One turn moves every row onto another: examples first, then more rows asked
q_309: [  7   1  -4  -5   0  -9  19   1 -11   1  13  -8  16  13   3   2 -12  -8
  -2  -7   4  -1  11   0   2  -4 -10  -5   3  -4  -1  12]
q_590: [ -3  -1  -7 -10  -6   4   8   3  -5   8  12 -22  15   0   1  -6   0  -8
  -2   1   9  -9  16  -2   4  -4  -2   2  -2   0   9  -9]
q_577: [  7   2  -3  -5  -5 -16   6  -2   2   4   3  -9   7   9  -5   3   1  -3
  -5   1  13   0   0   1   8   6 -10   5   8  -7   1  -6]
q_865: [ 10   2  -9  -4 -14   0  11   3  -2  12   2 -11  12  18  -3  -5  -1   6
  -2   5   8  -4   4   4   9   3  -9  -6   0  -2   3   3]
q_788: [  0   6 -14  -1   4 -16   7   3  -5  -4   2 -10  10   7   9  -8   4   3
  -5  -2   5  -6   3  -3  -6   2 -14  -4  -6   3  -1   1]
q_339: [  7   0  -6  -1 -10   2  14  -5  -8   8   9 -14  18  -4  14  -5  -6 -11
  -6 -10   2  -7  10   0  -4   0 -10   1  -4  -4   1   2]
q_45: [  8   0   0  -3  -4 -15   8  -2   2   0   3  -8  10   7  -5   1   0  -4
  -4   0   8   0   1   0   7   4 -11   5   8  -8   0  -7]
q_837: [  8   2  -8  -4 -14   0  12   3  -3  12   3 -11  13  18  -3  -6  -1   6
  -3   4   8  -3   4   4   9   2  -9  -7  -1  -2   3   2]
q_916: [  6   2 -13  -7 -14   3   9  -3  -1  13   8 -20  11  -1  12  -4  -2  -5
  -4  -9  10  -4   7   4  -3   2  -6   4  -6   6   4  -1]
q_442: [ -2   0  -3  -8  -3   2   9   1 -12   6  13 -18  17  -1   3  -4  -4 -13
  -4   2   6 -11  17  -6   4  -3  -3   0   0  -7   7  -5]
q_938: [  5   0  -9  -8  -2   2  10   2  -8   9   5 -18  19   4   3  -9  -5 -13
   5   4  12  -6  18  -4   8   0  -6   3   1   2  13  -9]
q_15: [  0   8 -16  -1   3 -18   6   5  -8  -2   6 -10  11   8   8  -3   3   2
  -6   1   7  -5   5  -2  -5   5 -18  -4  -6   0   3   4]
q_116: [ 10   1  -3   0 -11  -1  14   1  -7   8   1  -6  15  16   1  -6  -4   2
  -4   4   2  -8   5  -1   8   2  -9  -9   3  -9  -1   5]
q_125: [  6   5 -13 -12  -4 -10  11   2  -6   9  14 -13   8  18   1   5  -7  -2
  -1  -6  14   2   9   4   4   0  -6  -3   1   5   3  12]
q_964: [  6   0  -7  -8  -1   2   9  -1 -10   8   1 -16  17   4   6  -9  -6 -15
   5   3  10 -10  16  -7   8   1  -1   2   4   0   9  -7]
q_728: [  9   4 -15  -7 -14   0   5  -3  -4  16  10 -20  10   1  12   3  -4  -6
  -4  -6  11  -6   9   4  -2   6  -7   4  -5   3   7   4]
q_573: [ -1   3  -9 -11  -6   1   5   3  -9  10  15 -22  14   1   1   0  -2 -10
  -3   4  11 -10  18  -3   5   0  -3   2  -2  -3  12  -4]
q_965: [  4   9 -10   1   1 -19   4   1 -15   4   4  -8  11   0   8   1  -6   2
   1  -3  13  -2  -2  -4  -6   2  -9   2  -3   5   5  -1]
q_230: [  7   2  -8  -9  -1   0   7   0 -12   9   3 -16  16   4   6  -5  -7 -15
   4   5  11 -11  17  -8   9   2  -2   2   4  -1  10  -5]
q_516: [  1   8  -9   1   1 -19   8   1 -16   4   6  -8  12  -1   7  -3  -5   2
   0  -4  13   0  -2  -5  -6   1 -10   0  -3   5   3  -3]
q_149: [ -1   6 -14  -1   3 -16  10   4  -6  -3   5 -10  12   7   8  -8   4   3
  -5  -1   6  -4   4  -2  -5   2 -17  -5  -7   3   1   1]
q_11: [  2   1 -10 -11  -4  -6  18   1  -4   7  13 -13  10  16   1  -3  -5  -2
  -1  -9  13   5   8   4   3  -5  -5  -4   0   8   0   5]
q_889: [  2  -2  -4  -8  -3   3   5   1  -5   4   7 -20  15  -2   4  -5  -4 -11
   0   0   3 -15  15  -6   3  -4   0   2   1  -4   6  -6]
q_75: [ 11   1  -2  -1 -10   0  13   1  -6   8  -1  -6  14  15   1  -6  -5   2
  -3   4   2  -8   4  -1   8   1  -8  -8   2  -8  -1   5]
q_799: [ -2   8 -14  -1   3 -17   8   3  -9  -2   6  -9  11   7   9  -6   4   2
  -7   0   7  -4   4  -3  -4   4 -16  -6  -6   1   0   3]
q_611: [  9  -3  -3  -5   0  -6  17   0  -4  -2   7  -9  15  12   4  -3 -11  -6
   2 -10   1  -2   8   0   0  -7  -7  -3   4   1  -4   8]
q_388: [  4   1  -1  -5  -6 -15  10  -3   2   3   3  -9   8   8  -5  -1   3  -3
  -6  -1  12   3   0   1   8   4 -10   4   7  -5  -1  -9]
q_810: [  8   1 -11 -12  -3  -7  10   2   1   6   8 -15   7  17   2   0  -7   0
   3  -9  11   0   6   4   2  -4  -3  -1   2  10   0   8]
q_147: [  8   0 -10  -8  -2   1   7   2  -7   9   4 -19  18   5   3  -6  -6 -13
   7   5  11  -9  17  -4   8   1  -5   5   2   2  14  -7]
q_640: [  3   7  -9   1   1 -18   6   1 -13   2   3  -9  11  -1   8  -3  -6   2
   2  -5  12  -1  -3  -4  -7   0  -8   2  -3   7   3  -4]
q_420: [  7   2  -1  -3  -4 -17   8  -2  -1   2   5  -7  11   8  -5   4   0  -5
  -6   2  10   0   2   0   8   6 -13   4   7 -11   1  -5]
q_141: [  3   4 -13  -6 -14   1  11  -3  -8  16  13 -18  13   0  11  -1  -2  -7
  -7  -7  12  -2  10   4  -1   4  -9   2  -6   2   6   2]
q_57: [  6   2 -10  -8  -2   0   9   2 -10  10   7 -18  19   5   3  -5  -6 -14
   5   6  13  -7  18  -4   9   2  -7   3   1   0  14  -7]
q_44: [  3   6 -16  -1   4 -17   4   5  -3  -4   3 -12  10   8   8  -4   3   4
  -3  -1   5  -7   3  -2  -6   3 -16  -3  -6   3   2   3]
q_108: [ 11   2  -3  -1 -10  -1  12   2  -6   8   0  -7  14  16   1  -5  -5   2
  -4   5   2  -9   4  -1   8   2  -8  -8   3  -9  -1   6]
q_616: [  3   0  -9 -11  -5   2   1   3  -2   8   9 -23  12   1   1  -1  -3  -7
   1   3   8 -13  15  -3   4  -1  -1   5  -1   0  11  -5]
q_348: [  3   3  -2  -4  -6 -16   9  -3  -2   4   6  -8   9   9  -5   2   2  -4
  -7   1  14   3   1   1   9   6 -11   3   7  -8   1  -7]
q_596: [  6   7 -10   2   2 -19   5   3 -11   2   5 -10  13  -1   6  -1  -7   3
   3  -3  10  -1  -2  -3  -7   1 -12   3  -4   6   7  -2]
q_126: [  3   6  -9   3   1 -18   9   3 -13   1   6  -9  15  -2   6  -3  -6   2
   2  -5  11   1  -1  -2  -7  -1 -13   2  -4   6   6  -4]
q_484: [  5   1   1  -2  -5 -15  12  -2  -1   1   6  -7  12   7  -5   0   1  -5
  -6   0  10   2   1   1   8   4 -13   3   7 -10   0  -8]
q_220: [ 13   0  -5  -6   1  -9  11   1  -5   0   8 -10  13  14   4   5 -14  -6
   2  -7   2  -6   9   0   1  -3  -8  -2   5  -3  -1  14]
q_988: [  2   8 -15  -2   4 -18   4   4  -7  -2   3 -10   9   8  10  -3   3   2
  -5   1   6  -8   3  -3  -5   5 -14  -4  -5   1   1   5]
q_802: [  4   2  -7  -8  -1   1  10  -1 -13   9   4 -15  18   4   6  -8  -6 -16
   3   4  12  -9  17  -7   9   1  -3   1   3  -1   9  -7]
q_627: [ 10   3  -7  -1 -10   0  10  -4 -11  10  10 -14  16  -3  14   2  -8 -11
  -6  -6   3  -9  11   0  -3   4 -11   2  -3  -7   4   7]
q_900: [  9   2  -9  -4 -14  -1  12   4  -3  13   3 -11  13  19  -3  -5  -1   6
  -3   5   9  -3   4   4   9   3  -9  -7   0  -3   4   4]
q_413: [  4   8 -10   2   1 -19   7   3 -15   3   7  -9  15  -1   6   0  -7   2
   2  -3  12   0   0  -2  -7   1 -14   2  -4   4   7  -1]
q_179: [ 13   1  -7  -2 -10   1   8  -4  -4   8   5 -15  15  -3  14  -1  -8  -9
  -3  -8   1 -11   8   0  -4   2  -9   4  -2  -3   2   5]
q_334: [  3   2  -5  -9  -3   1   2   2  -9   6  10 -19  14   0   4   1  -6 -11
  -1   4   5 -16  17  -6   4   0  -2   2   1  -7   9  -1]

q_230 -> q_57
q_865 -> q_108
Now find these:
q_616 -> q_334
q_220 -> q_125
q_577 -> q_420
q_728 -> q_627
q_126 -> q_640
q_788 -> q_44

